Named turns come first, each shown by rows before and after it. Which turns, in which order, take the first row of each pair that follows to the second? Write the first one first, as in the answered first pair.
Z_113:
[ 0.49  0.02 -1.57 -1.82  0.69  0.96  1.38 -3.02  0.25 -1.97 -0.35 -1.91
 -1.35 -0.91 -1.60 -2.87 -0.67 -0.05  0.69  0.08  0.99  2.14  2.15] -> [ 1.47 -1.07 -0.46 -3.10  0.01 -0.23  2.45 -1.73 -1.07 -1.73  0.26 -0.97
 -0.47 -0.95  1.20 -3.19 -1.39  0.90  3.27 -0.28  1.33  1.50  1.47]
[-1.88 -0.20  1.64 -2.82 -0.32  0.10  0.43  2.51 -1.34 -1.80  0.30 -0.83
  2.85 -0.22  0.30 -1.97  0.05 -3.08 -1.62  0.50 -0.56  0.76  3.04] -> [-1.50  0.01  1.68 -3.12 -1.02 -0.39  0.51  2.60 -1.41 -1.45 -0.07 -0.43
  2.89 -0.45  0.33 -2.65 -0.51 -3.07 -1.29  1.47 -0.84  0.61  3.35]
[-4.71  1.84  0.11 -0.94  2.18  0.99 -0.46  1.18 -1.29  0.37  1.79  0.12
 -0.91 -0.18  2.62 -1.59  1.44  0.31  0.66 -0.49 -0.95 -2.42 -0.35] -> [-4.89  2.34 -0.10 -0.47  2.51  1.54 -0.15 -0.48 -1.00  0.33  2.37 -0.32
 -0.72 -0.71  1.53 -2.00  1.22 -0.62 -0.38 -0.18 -1.49 -2.14 -0.43]
Z_521:
[ 0.05  0.15 -0.16 -0.75 -0.36  1.06 -1.07  0.07  0.34 -0.11 -0.12 -0.66
 -0.87 -0.94  0.06 -1.39 -1.30  0.38 -0.29  0.10  0.15  0.48  1.97] -> [-1.40 -0.34  0.70 -0.45 -0.26  0.46 -1.06 -0.33  0.10 -1.13  0.11 -0.45
  0.06  1.27  0.30 -0.78  0.04 -0.82 -1.43 -0.30  0.46  0.04 -0.87]
[ 0.41 -2.13  1.38 -3.49 -1.75 -2.12  0.37  1.72 -0.15 -0.54  1.28  1.38
 -0.03 -1.06  1.18 -4.80  3.22  0.07 -0.61  2.15 -0.09 -1.39  1.61] -> [ 0.17 -2.49  2.62 -3.47 -1.64 -2.32 -0.03  2.35  0.01 -0.75  1.26  1.39
  0.10  1.29  1.84 -3.44  3.97 -0.09 -1.17  1.21 -0.40 -1.50 -1.26]
[-0.59  0.30  0.20  2.02 -1.51 -0.24  1.42 -0.58  0.22  0.83  0.24  1.57
 -0.73  1.32 -2.12  0.97  0.20 -0.47  1.45 -1.39 -0.95  0.57 -0.58] -> [-1.02  0.59 -0.83  1.34 -1.03 -0.07  0.13 -1.67  0.27  1.00  0.72  0.58
 -1.78  0.08 -2.78 -0.34 -0.46  0.49  1.36 -0.34 -0.57  0.50  1.50]
[-2.61 -0.67  2.52 -1.73 -0.89  1.26 -0.66 -0.63 -1.21  0.44 -1.25  0.44
 -0.71  2.43 -0.64  0.21  2.67  0.04 -0.66 -1.42 -1.84 -2.56 -2.57] -> [ 0.81 -0.39  1.03  0.01 -0.77  0.42  1.21  0.06 -1.33  0.88 -2.09  3.03
 -2.21  0.75 -0.18  1.10  1.26  2.14  2.28 -1.46 -0.29 -1.31 -0.55]
Z_300:
[-0.75  2.12  2.96  1.08 -0.05 -1.69  2.90  1.22  0.43  1.14  2.04  1.51
 -0.18  2.38  0.75  0.15  3.32  0.55  0.77 -4.24 -0.74 -1.78 -1.37] -> [ 1.49  2.78  1.62  2.48  0.28 -0.77  2.83  0.20  0.72  1.42  1.44  2.83
 -2.12  1.25 -1.43  0.87  2.11  1.29  1.59 -4.58 -0.63 -0.28  0.94]
[-0.38 -0.58  1.51  0.39 -2.02 -1.50 -0.13 -0.04  0.59 -0.32  1.40  0.66
 -2.26 -0.11  1.70 -0.36 -1.91 -0.89  1.34 -0.02 -0.06  1.83 -0.28] -> [-0.28  0.39  1.42  1.08 -1.61 -1.36 -0.68 -0.40  1.29 -0.03  0.83  1.47
 -2.75 -0.50  0.79  0.80 -1.99 -0.06  1.01  0.47 -0.42  1.95 -0.23]
[-0.60 -1.99 -1.93  0.01 -0.37  1.47 -2.81 -1.18 -0.96 -0.68  0.13 -1.93
  0.94 -1.31  0.17 -0.13  0.57 -2.66 -2.31 -0.58 -1.39  0.62  0.69] -> [-0.32 -2.17 -0.29 -0.75 -0.71  0.72 -1.37  0.49 -0.68 -0.26  0.32 -0.56
  1.33 -0.35  1.74  0.77  0.77 -2.62 -1.43 -1.15 -0.98 -0.65 -1.06]
Pairs:
Each pair is 2 to 3 turns apart.
[-0.62  0.14  2.09  0.26  1.50  0.52  0.32  1.50  0.52 -0.04 -0.37  0.29
  0.69  5.61 -0.98  3.59  2.68 -1.22 -2.83 -2.55 -1.71  0.91 -6.60] -> [-3.36 -0.21  2.03 -1.26  1.78  1.67 -1.89  0.69  0.15 -0.02  0.38 -2.84
  1.17  5.08 -2.68  1.65  2.72 -2.05 -5.33 -1.50 -1.78  0.63 -5.48] -> Z_521 Z_521 Z_521
[-0.27 -2.58  3.72 -2.64 -1.20 -3.37  0.98  3.50 -0.02 -0.17  0.89  2.38
  3.80  3.01  9.23  2.03 -0.07 -0.92  3.05 -2.18  0.38 -2.72 -5.37] -> [-4.24 -1.87  0.71 -6.01 -1.15 -1.93 -3.17  2.06 -2.03  0.25  2.92 -3.41
  4.10 -3.03  5.97 -4.90 -2.02 -0.79  1.02  1.79  0.44 -4.13  3.61] -> Z_521 Z_521
[ 1.00  2.02  0.47  2.43 -1.37 -0.66 -0.36  1.71  2.86 -1.86 -2.22  0.13
  0.43  2.51 -2.59  1.54  1.78  0.46  1.19 -1.04  1.33  0.02 -4.32] -> [-2.41  1.17  0.41 -1.78 -1.50 -0.90 -3.12  1.50  1.66 -2.38 -0.37 -3.18
  2.11  1.01 -1.15 -2.61  2.14 -0.52 -0.22  1.04  0.59 -1.67 -1.93] -> Z_521 Z_521 Z_300
[-2.28  0.87 -1.48  1.39  0.14  2.08 -0.38 -0.99  1.14 -0.87 -0.08 -1.67
  1.34  5.81 -1.99  3.34  2.33 -4.40 -4.67 -0.59 -0.06 -0.74 -6.18] -> [-4.27  0.04 -4.32 -4.08 -1.40  1.48 -3.16 -0.95 -1.48  0.15  1.55 -5.01
  0.49 -0.91 -0.82 -4.15 -1.56 -2.01 -2.47  3.01  1.02 -2.91  4.39] -> Z_521 Z_521 Z_300
[ 0.54  1.17  1.33  1.75 -1.40  3.15  0.38 -0.75  1.39 -1.48  0.09 -1.79
 -0.36  1.13  2.46  0.80  3.25 -2.05 -3.17  0.22 -3.07  1.61 -4.36] -> [-0.82  0.96 -0.33 -0.61 -2.30  3.13 -1.30 -0.70 -0.42 -0.75  1.08 -4.43
 -0.90 -2.88  3.44 -4.06  0.59 -0.77 -2.12  2.55 -1.73 -0.08  1.95] -> Z_521 Z_521 Z_300
